The rows of T fall into 4 groups, which share some directions, and each row is roughly a mix of its group's hidden directions.
T (136 x 10):
0:  25  35 -30  -1  -8  -8  34  10  37 -30
1:  35 -23 -23  -7 -44 -26 -27 -16 -10  22
2:  34 -12 -19  14  12  16 -10 -24 -53 -27
3:  29  12 -25  25  37  -4 -35  12 -23  31
4: -26 -12 -23  51  20   3  -7 -25 -26  26
5: -24 -11 -42 -42 -13  36  18  18  13   1
6: -39 -16  46 -37   5   5   0  22 -21 -16
7: -35  19 -19  59 -11 -19  -7  13  -2 -17
8:  24  38  36   8 -15 -18 -45 -20  -2  12
9: -48   7   3  17 -33   6  36  26   2  27
10: -16  29  18  45   1 -19  11 -25 -44   2
11:   8 -10 -23 -41   8   8 -24 -33   8 -47
12:  64  19  16 -15   5   6  25  19  17  12
13:  40 -18  19  45 -10 -16   9 -30 -22  21
14:  36  -6 -38   5 -38  -9 -25 -18  17  29
15:  21 -34  22  14  -4   4  51 -34 -20  -6
16:  44  29  13 -19 -41 -15  -3  26  21   9
17:   8   2  27  -8  59  -2 -37 -15   1  23
18:  -3  34  42  31  -9  18   8 -40 -23   6
19:  47 -13 -28  -1 -29  -8 -33 -15  31  14
20:  15 -27  38  -8  16  -6  -9  57  18 -10
21:   5  63  26 -18 -20 -13 -27  -8  -5   8
22:  -3  24 -19   5  20  11  61  10  16  29
23:  35 -19  27  27   3 -15 -49 -25   2  10
24:  55   4  -2 -11  44  20  -2 -27   9  10
25:  -3   9 -18   7  39  31   6  14   1  58
26: -65  -3  -2   9  14  -9  -3  23 -33  18
27:   3  41   7  -8  47  -9  -5  36  28  15
28:   6  11 -11 -13 -14  -3  33  43  53  -8
29:  31 -49 -26  34  -6 -27 -17  11  -4   4
30:   8  13 -52   5 -27  39  -1 -33 -14  -4
31: -60   0   1   7 -26 -20  29   9  26  13
32:  -5   4  -7  -8  74 -15   7   9   6  21
33: -12 -52 -41  -5 -23  -4 -21  11  22 -18
34:  36 -25  17  49  -9   5  -1 -23   6  34
35:  13  -2 -19 -36  42  12  28  21  12  36
36:  17 -19  -1   1 -29  15 -17  -1  53 -40
37:  11  19 -44  53 -22  -7  -6 -12   9  19
38: -20 -33 -29 -16  47 -19 -21 -13  -6  25
39: -40  34  26  -7 -15  36  -1  27 -23 -14
40:  18  21  17 -42  -6  31 -22  -2  47  -4
41: -29  -6 -46 -17 -10 -10  38  28 -15 -25
42: -12   1 -49  27  34   4 -11 -15 -39  11
43:   3  35  16  -8  -8 -10  41 -39  38  11
44: -32  24  41 -11 -23 -25   6  26  23 -26
45:  40  28 -49  23   9  20   6 -22   6   9
46:  34 -18   6  24  36  -4   3  51  20  -3
47:  37  32  54 -10   7  16   9  -8  11  22
48:   9  12  51  12  -8  18  38 -41  -5   0
49:  52 -15  21 -14  31  10   0  35  23 -10
50: -31   5 -46 -21  34  17  -4  21 -11  31
51: -48  23  28  11   1 -18  16  35  25  14
52:   9  -7  20  16 -42 -18  -8  29  50 -12
53: -36  17  16  19 -23  -3  23 -45 -23 -26
54:  -9  18 -42  27  33 -12 -18 -10  30  32
55: -39   9  21  -3  22  14 -40  25 -38  -3
56:  12  56  41  18  16   9   1  -6  -3  29
57:  19   7 -33  23  -3  -6  65  -8  -9   8
58:  -4  -5 -55 -19 -17 -16 -16  46  10   1
59:   5 -10  16  25  10   6 -34 -52 -34 -17
60:  43 -18 -31   7  35  -9  -4 -42   7 -13
61:  17  42  11  32   3 -25  25  -3  14 -44
62:  32  41  50  11  17  11  -1   4  12  25
63:  24 -24   3 -40  20  -6  -9  39  30  28
64:   1 -33 -11 -24  40  47  -1 -24  -1  17
65:  47  34  12  -5  10  -8 -18  19  -2  45
66:   8  14  48  33 -10 -44  -3  24  12  -6
67: -20  41   3   0 -50 -31   7 -21 -20   2
68:  12  36  -1  11 -43  -7  47 -26   5  10
69:   5   8  19  21  54  28 -33  -2 -23  15
70: -12 -17 -16 -15  45   9 -45 -36 -11   3
71:  23  42   1  29  36  10   0  32 -26  15
72: -39   7  -7 -19 -19  32 -36 -29  26  17
73:  20 -17  40   1  62   5   4  -2   7  17
74:   5 -31  30 -24  49   4 -19   9 -15  31
75: -12 -13 -43  -6   7   0  29 -41  30  28
76:  24  -4 -12 -21  -9 -24 -56 -14 -30 -18
77: -26   7  17  -3 -18  19  33 -35  34 -36
78:  19  48  -1 -15 -24 -35 -32   0 -23  14
79:  12 -16  25 -13 -22 -11 -43 -18 -43 -26
80: -11  20 -12   1  -2  -7 -69 -14   0  28
81:  -1  48 -45  -5  -1 -26  -1  32  -6  21
82: -18 -18 -30  25  19  -8  -8  -1 -61  11
83:  32 -10 -13  44 -28 -37  10  29  -1 -12
84: -33   0 -24 -36   8  23  38  33   0  21
85:  -6  -8   1  13  23   7  -2 -27 -41  56
86:  48  24  17  -5  11   3 -25 -36 -34   3
87:  27  10  56  -4  11   9  42 -18  -7 -10
88: -11  -4  15  -4  -8  -3 -56 -53  -7   5
89:   8  29 -30  -4 -23  -1  15   0  21 -59
90: -31 -36  19 -49 -18   2   3 -18  16 -21
91:  26  -9  41 -28 -38  16  18   1  -3 -35
92: -31 -24 -14   6 -17  43  23  -4  14  43
93: -19  59  10   9 -21 -31   4  26 -11  14
94: -34 -30   4 -30  33  10  -6 -14 -39 -23
95: -11  -9  14  25 -42  25   2 -48  19  19
96:  10  31  16  40   9 -30  -4 -31 -39  -9
97:   0 -37  47  24  24  14 -16 -15   2  33
98:  15 -10  32 -20 -30  22  18 -13 -16 -51
99: -16 -35 -32  24 -10  12  43   9  20  28
100: -36   4 -33 -21   3  40 -19  -6 -39  11
101:  -4   6  -3  19 -33  -6 -35 -34 -22 -46
102:  16   1   0  38  59 -29  -4   9 -21   2
103:  42  11 -37   0   1   8  21 -32  40   4
104: -31 -18 -24   2  -3 -20  10  58  21  17
105:  -9 -48 -37 -24  24 -13   2 -35  -6   7
106:  11 -48 -15  25  31   1 -44   1   9  15
107:  27  -7   8  -5 -27   1 -35 -10 -52 -30
108:  25  -8 -35   8 -47 -28 -31  10   3  21
109:  44 -59  -7 -16  13   5 -18  -9 -10   2
110:  36 -45 -22 -41  -8 -19 -10  19   2 -11
111: -22 -26  13  -3  -2 -13 -69  -9   7  -5
112:   7 -19  -6  -4 -16  21  30  39  31 -43
113:  28  54  33  17  15 -18 -10   4 -20  20
114: -39  35 -20   3 -21  13 -10   5 -16 -48
115:  38  34 -14  25  17 -11   9  10  41  28
116: -31 -31 -28 -13   3  20  54   3  -4 -17
117:  16 -46 -10  -8 -25  -5  15  51  14 -17
118:   3 -35 -10 -35 -24   2 -57   2  -8  -4
119:  -2 -13  -1 -38  30  -2  10  37  -4  50
120: -23  -8  29  24  12  11  39  18  16  46
121:  -5 -24   5 -48  23  22 -12  21  16 -41
122:   3   7 -20 -13   2 -29  35  22  46  34
123:  26 -23  -1 -25  12  23 -24 -37 -19 -41
124: -38  19 -36  12  36  20   4 -31  12  21
125:   8 -44  42   6   8  14 -35 -10 -30 -13
126: -32   9 -11 -51   1  21  16  15  21  36
127: -21 -18  33 -41 -43   2 -18  13  23   4
128:   7  -1  -5 -17   9  -7  28  49  52 -11
129: -11  22   7   9  17 -14  24 -37  20  54
130:  -9  16  -6  26   1 -10  32 -20   5  62
131: -26  51 -28   9 -22 -16  13 -28 -12  22
132: -33 -24 -22  28  22  43 -15  23 -15 -15
133:  44  22  26 -35  12  22  30  12  19  -9
134: -12 -42  10  14  -8  22  45 -22  35   4
135:  13 -14 -31 -47  -6   4 -42  -5 -10 -33
Each list below has three rows that fit no group; the rest each fit one group, if only roughly. Name those rows in the order they come.
    K_62: -20  12  -9   0   2 -15 -10 -23 -70  -6
    K_588: -10  20  20   4   2  11  -6  -7 -58  45
    K_34:  44 -18 -19 -26  47   5  22 -13 -13  -5
    K_334:  -4  52  17   9  10  -6 -31 -25 -39  11
    K_339: -10  49 -30  20 -21 -11  13 -23 -35 -16
    K_374:  13  12  27   3  60 -13  -1 -11 -38   8
    K_851:  -6  14  58  -3  22  -5   0 -29  -9 -37
    K_908:  15 -69   4   5  12  -5  10  23 -14 -21
    K_429:  15 -49 -29  -6  25  -7  29  11 -35   4
    K_695:  44   9  -9  37  26  -5 -19 -28   4 -34
    K_322:  27 -12 -32  34  -2  -4  48  17  26  13
    K_679:   5  -6  38  50 -22 -14 -22 -19   5  30
 -> K_588; K_908; K_322
    K_415: -44 -16 -28   2 -32  29 -13 -17 -29  17
    K_59: -36  -2  -8 -31  20  27   3  -3 -17 -53
    K_346: -25  -8  29  -7 -39  -6  -8  46  26 -20
    K_673: -16 -27  32 -15 -19  14  -6 -10  36 -46
    K_66:  19   7 -15 -33  45 -15   1   6 -24  43
    K_270:  14  11  20  24 -18  10  45 -33 -32 -25
    K_167: -21  13 -37   0 -16 -24 -30  20  39  29
    K_514:  -8  48   0 -31   8   1  10 -20 -39  32
    K_118: -17  32 -34 -46   6 -14 -28  28 -12   3
    K_285: -11 -30  22  22  -3 -18  21  -7   3  60
    K_381:  27 -12 -17  62   7   0  11 -35  -7  -1
    K_605:  33 -28  42  24  26 -15   4   6  13 -34
    K_380:  -2  -4  49  19  -5 -37  -7  40   6  25
 -> K_270; K_167; K_381
    K_774:   8  22  52 -13   0 -33  34  -5  12 -24
    K_46:  42   4  -5  33 -29 -27 -19 -16  23  30
    K_803: -39 -32  -1   2  49   2  -2   0 -20  34
    K_465: -32  16  -4 -14  12   3  -1 -13 -52 -44
    K_389: -23 -16 -42  31  28 -21 -24  24 -22  -8
    K_104: -32  45   8 -10 -30  20  39 -21   4   3
    K_581:  14 -20 -28  58   6 -30  -6 -20 -15  -8
    K_498:  -7  -6  -1 -20 -27   4 -66  13   1 -26
    K_131: -19   6 -23  23  22  33 -15 -49 -29   8
    K_16:  43  32  12 -24 -17   1  16  22  15 -41
 -> K_774; K_803; K_498
    K_983:   6 -59  12 -26 -33 -22  -7   3   3 -22
    K_975: -31  18  11 -18   7  20   5 -53  18  33
    K_136: -48 -16  25  19   1 -18   4  17 -44 -17
    K_875: -36  33   4  14 -16   4 -34  34  15  34
    K_858: -32  33 -22  42 -13  14 -32 -20  17  -4
    K_656:  41 -35  36  14  -3   9 -11   1  41 -13
    K_321:  54  -9  29  19  13  36  10   6  -9 -24
    K_312:  65  10  14  -1 -29   1  26   9   4 -18
    K_211:  39  16 -19  -1 -34 -10  -2 -29 -48   0
    K_8:  -4 -47  -5 -37 -27   2  -2  24 -30 -25
    K_634:  11  11 -22 -14 -17 -21  13  39   9  56
    K_538: -22  51  14 -13  10   9 -16 -27  18  39
    K_823:   2  -6  49  -8 -10  12  14  19  23 -52
    K_14:   2 -38  29 -55 -22 -17   8   7  15   2
 -> K_975; K_8; K_538
    K_332: -22  11 -14  -7  21  34 -56  -9 -26  -9
    K_207:  49 -47  39 -10  -5   3  -1   6  -5 -11
    K_622:  21  32  28 -22 -24 -32 -37   4   4 -26
    K_515: 14 55  3 13 40  8 12 -8 11 33
    K_478:   5  39  42 -19 -40  29 -15  -7  -7  -5
    K_205:   1  -1  39 -18 -39  20  28  -3  28  34
    K_527:  37   0  40   1  20 -12  13   9 -36  37
    K_468:  14 -31   5 -11  -7   8  -9  22  40  53
    K_654:  12 -43  24  28  31  19  36 -21  -7  -2
    K_335: -15 -45  10 -20 -22  21 -16  25  23  37
    K_41:  13  12 -60 -31 -24  10   4  -4  13 -27
    K_797:  -9 -16  16 -37  37  -1 -29   4 -30 -37
 -> K_478; K_205; K_527
    K_225:  -1  22  14 -40   7   4  51  12  -1 -38
    K_157:  49  -2  42 -11  11 -15  22  26  11 -23
    K_491:  -9  32  17   6 -35  16  13 -47   0  34
    K_542:  20 -17  24  14  -5  38  -7 -42 -22 -35
    K_933: -24 -33   6 -27  30 -15 -30  35  26 -11
    K_482:  -5  33  20 -59   0  25  21  15  14   8
    K_365:  15  51 -27 -14  -8 -18 -20  -3  11  42
    K_632:   6  24  35 -23 -42 -19  -5   8  -5  44
    K_199: -15  12 -26  38  -2   6 -50   6 -22  29
    K_293: -41 -17 -34  -2 -37 -25  13  26   8  20
    K_991:  41 -16  -4 -13  16   8  -8  61   6 -15
    K_358:  -1   3  36   1  31 -38  -9   9 -36  36
    K_635:  11 -12 -13 -16  -2   3 -62  44   2   2
    K_475:   7  -4  28 -39 -33  18 -14  39 -23  22
    K_249:  21 -12 -45   8   5  12 -31 -13 -50   9
 -> K_365; K_632; K_635
    K_77:  20  -6  26 -27 -14  23 -60   3  -9 -13
    K_492:  52 -11  21 -23  39  32   7  -2  -8  -8
    K_893:  13  11  47  15  13 -27  -5  18  19 -46
    K_163:  50  -2  -5   4 -32 -36  -7  37  11 -11
    K_139:  52  -7  -5 -16 -14 -33 -40  12  17  12
    K_454:  12   9   3  24  37  37   1 -29 -43 -15
    K_24:  50  24  14  16   1 -16  45  22  -1  16
    K_488:  36   7  -8  48   4   3   5 -47  14  18
    K_383:  35  10  28  -1  15  30  12 -44  16 -31
    K_333:  53  -8  49  13  15 -11  11 -19  -8   8
    K_36:  -5 -13  47  14 -30  -6 -20 -42   1  28
 -> K_492; K_454; K_36
    K_242:  51  18  -4   5  -3  -6 -11 -14  56   0
    K_316:   6 -14 -49  -8 -42 -13   5  36 -15 -14
    K_880: -25  -8  -9 -29  25 -15 -19  26  33  44
    K_446: -18  16 -36 -24 -43 -11 -17 -24 -28  20
    K_829: -20 -26 -43  33   5  21  -7  10   9  42
    K_796:  38  -2 -11  40  31  24 -32   4 -22 -16
    K_401:  55 -18 -13 -16  35 -10  33  -4 -10  12
    K_254:   4   3  40  37  25 -11  16 -23 -35 -27
    K_548: -14 -26 -20   1 -24  -7  40  16 -39 -34
    K_275:  26 -19  36 -33  -1  38  26  23  12 -18
    K_451:  -4 -16  50 -16  30  -1 -17  10   0 -47
    K_584:  22  -3 -41  13 -32  26  -1 -31  38   4
    K_712:   7  20 -35  16 -22  14   1 -43  -4 -44
    K_842: -20  -1  34   3   6 -12  28  46 -39  19
    K_533: -10  -5  -2  26  17 -15 -72  -3   7  -2
 -> K_796; K_548; K_275
    K_620:  37  12   7  -2  25 -13 -22  -1  58  15
    K_747:  28 -19  11 -29   6 -27 -50  19  -9  25
    K_92: -54  10 -15 -13 -30   6  27  25 -27   3
    K_146: -22 -18   9  17 -22  23  16 -61 -18   0
    K_462: -11  30   0  35 -23  -5   2  12 -21 -55
    K_886:  32   2  37 -27 -38 -13  16 -32 -15 -15
    K_209:   5 -29 -22  22 -10   7  -8 -41 -41  32
    K_593:  34 -58  16   8 -15  -7  29  13   6  17
    K_314:  10  17 -16  -5  46  -3 -22 -41  -6  39
    K_28:  25  -5  -1  40  -4  14 -22 -59  -4   5
    K_377:  35  29   8 -20  20  15  -1 -39 -30 -30
    K_320:  27  22   5  28   8 -23 -28 -41 -28 -25
    K_196:  25  16  62  19  -2  -6 -32   0 -10  16
    K_604:   2 -19   0 -51  25 -16 -30  24  19 -29
 -> K_462; K_377; K_196
    K_873: -27 -22  31  -9  20  44   3 -29  30 -12
    K_756:  -5  -8  -4 -24  10  30 -37  48  25  21
    K_698:   4  -5  59   0  -5 -14 -23  -3  29 -38
    K_359: -24 -15  -8 -52   1  16 -24  12  34 -28
    K_367:   0  20  44  -2 -21   4 -18 -24 -42  32
    K_907: -26 -20  -2  17  39   7  -3 -39  16  42
    K_956: -17  38   1   3 -20 -24  33  33  12 -37
    K_985:  23  18 -31  15 -46  13  22 -11  37  12
    K_144: -42 -23 -38   9 -37  -2  33   4  11  -3
    K_667:   2   8  12 -37 -26  -5  30  32  34  32
    K_115:  28  33 -21  16 -45 -26   3   9  30 -15
    K_495:  59 -16   2  15  41   3   3 -23  13  -8
    K_369:  41   3  17 -30  50  -3  29  10  10   8
 -> K_756; K_367; K_495
    K_232:  32 -21 -10  11 -27  14  24 -53  -9  21
    K_945:  -5 -15  44  23  -1   3  22  29  50   1
    K_819:   0  35  26   6 -33 -30 -31   1  10 -38
    K_828: -20  11  40   3  -5 -19  -5  13 -12 -61
    K_543:  22  25  -1  48 -22  13 -18 -21 -20 -35
    K_58: -29  -1  -3   8   2  12  -9  65  18 -29
    K_459: -10 -32   9 -20 -31  -3  49  33  16  13
    K_302:  13 -18   4  23   5   2 -49   9   6 -54
    K_871:  17 -10  35  22  10  23  42  39 -21   5
    K_197:  46   3  12  21 -47  -2  32  -7  10 -19
    K_641: -36 -13  -5  35  51  25 -19   7   9   8
    K_954:   8 -10  27 -13 -44  -9  50   3  29  -1
    K_766: -47 -31  38   7  15  30   3   0 -15 -20
 -> K_459; K_302; K_871
    K_591:   6  32 -37  -2 -49 -34  -8  11 -17   0
    K_421:  19 -15  17 -37 -23  -3  46 -19  26 -23
    K_690:  41  -9  49 -32   9  -7   3  11  26 -16
    K_81:  44 -22  25  -9   7  26 -11 -13 -48   4
    K_35:   8 -17  49  28 -10 -32 -29  13   2  28
    K_619:  32   3  27  22 -12   1  35 -11 -13 -51
    K_126:  -3 -13 -20  31   6 -35 -16 -46  -7  35
    K_917:  12   5 -11  11 -62  -5  15 -23 -35 -11
    K_198:  -4  -3  18  46  37   9  19  21 -30  30
    K_379: -20 -13 -13  24 -54   8  11 -10 -40 -18
 -> K_81; K_126; K_198
